A =
[[127 125 123 120 122 141 134 127 132 130 140 141 116 135 129 131]
 [130 150 135 127 141 131 152 108 117 132 117 131 135 119 113 107]
 [117 121 120 121 118 132 129 124 121 148 134 122 138 133 129 115]
 [114 133 119 115 133 127 116 120 133 123 131 129 149 133 139 127]
 [135 128 147 125 138 142 151 129 116 147 129 122 119 123 122 123]
 [121 114 122 125 116 129 124 131 122 146 135 118 133 132 130 121]
 [142 115 144 132 132 116 129 126 123 113 125 114 127 123 123 128]
 [139 113 146 132 134 118 132 123 118 119 123 111 129 121 121 124]
 [131 142 119 146 120 111 120 134 131 120 114 129 130 125 123 127]
 [131 116 123 131 119 119 110 143 137 117 133 126 123 134 138 143]
 [122 113 141 118 154 134 121 127 129 121 127 122 123 121 138 145]
 [132 143 115 144 114 109 120 133 132 119 116 130 133 128 123 123]
 [119 154 118 133 128 139 137 127 128 150 122 139 134 127 126 119]]
A[0,0] -> 127
A[8,14] -> 123
A[-2,-14] -> 115
A[8,5] -> 111
A[3,-14] -> 119
A[6] -> [142, 115, 144, 132, 132, 116, 129, 126, 123, 113, 125, 114, 127, 123, 123, 128]
A[-4,-1] -> 143
A[:, 8] -> [132, 117, 121, 133, 116, 122, 123, 118, 131, 137, 129, 132, 128]
A[3,14] -> 139
A[-10] -> [114, 133, 119, 115, 133, 127, 116, 120, 133, 123, 131, 129, 149, 133, 139, 127]
A[8,-8] -> 131
A[-4,9] -> 117
A[10,-1] -> 145
A[-6,15] -> 124
A[-9,-14] -> 147
A[-1,12] -> 134
A[5,12] -> 133
A[:, 1] -> [125, 150, 121, 133, 128, 114, 115, 113, 142, 116, 113, 143, 154]
A[-6,-2] -> 121
A[-11,2] -> 120
A[10,13] -> 121
A[3,15] -> 127
A[-10,-7] -> 123
A[11] -> [132, 143, 115, 144, 114, 109, 120, 133, 132, 119, 116, 130, 133, 128, 123, 123]
A[-4,12] -> 123
A[11,-6] -> 116
A[2] -> [117, 121, 120, 121, 118, 132, 129, 124, 121, 148, 134, 122, 138, 133, 129, 115]
A[:, 0] -> [127, 130, 117, 114, 135, 121, 142, 139, 131, 131, 122, 132, 119]
A[1,12] -> 135
A[0,-2] -> 129
A[-1] -> [119, 154, 118, 133, 128, 139, 137, 127, 128, 150, 122, 139, 134, 127, 126, 119]
A[5,-5] -> 118
A[:, -11] -> [141, 131, 132, 127, 142, 129, 116, 118, 111, 119, 134, 109, 139]
A[4,-3] -> 123
A[-13,2] -> 123
A[7,-3] -> 121
A[7,9] -> 119
A[0] -> [127, 125, 123, 120, 122, 141, 134, 127, 132, 130, 140, 141, 116, 135, 129, 131]

X =
[[132 134 114 116 141 120 131 142 129 139 121 128 122 134]
 [134 129 145 131 113 141 119 111 130 110 130 136 125 112]
 [135 136 116 117 134 123 129 133 134 132 118 126 118 127]
 [115 140 137 155 106 133 139 110 149 121 138 118 138 127]
 [140 118 117 126 128 130 141 128 120 130 124 113 137 133]
 [139 133 115 117 132 125 132 131 132 130 118 122 121 126]
 [135 138 118 119 136 123 128 133 137 132 120 128 118 127]
 [135 131 120 119 154 119 126 148 130 145 124 135 120 136]
 [137 123 130 143 108 138 143 107 134 115 128 108 139 122]]
X[-9, -14]	132
X[-4, -12]	115
X[-9, 8]	129
X[3, 7]	110
X[2, 0]	135
X[4]	[140, 118, 117, 126, 128, 130, 141, 128, 120, 130, 124, 113, 137, 133]
X[6, -10]	136
X[-1]	[137, 123, 130, 143, 108, 138, 143, 107, 134, 115, 128, 108, 139, 122]
X[-2, -5]	145
X[0, 7]	142
X[-3, -1]	127
X[-7, 8]	134
X[-4, -1]	126
X[5]	[139, 133, 115, 117, 132, 125, 132, 131, 132, 130, 118, 122, 121, 126]
X[2, 4]	134
X[5, -3]	122
X[:, 3]	[116, 131, 117, 155, 126, 117, 119, 119, 143]
X[-2, 2]	120
X[8, -2]	139
X[:, -12]	[114, 145, 116, 137, 117, 115, 118, 120, 130]
X[-6, 8]	149
X[:, 5]	[120, 141, 123, 133, 130, 125, 123, 119, 138]
X[-4, -2]	121
X[:, -8]	[131, 119, 129, 139, 141, 132, 128, 126, 143]
X[5, 7]	131
X[7, 3]	119
X[-6, 3]	155
X[0, -10]	141
X[:, -14]	[132, 134, 135, 115, 140, 139, 135, 135, 137]
X[-6, -8]	139
X[-1, -7]	107
X[7, 11]	135
X[8, 0]	137
X[8, 11]	108
X[-2, -1]	136

x = [137 130 134 128 107]
x[0]: 137
x[4]: 107

arr = 111  128  144  135  114  115  127  155  129  121  140  110  122  115
arr[0] => 111
arr[11] => 110
arr[13] => 115
arr[12] => 122
arr[7] => 155
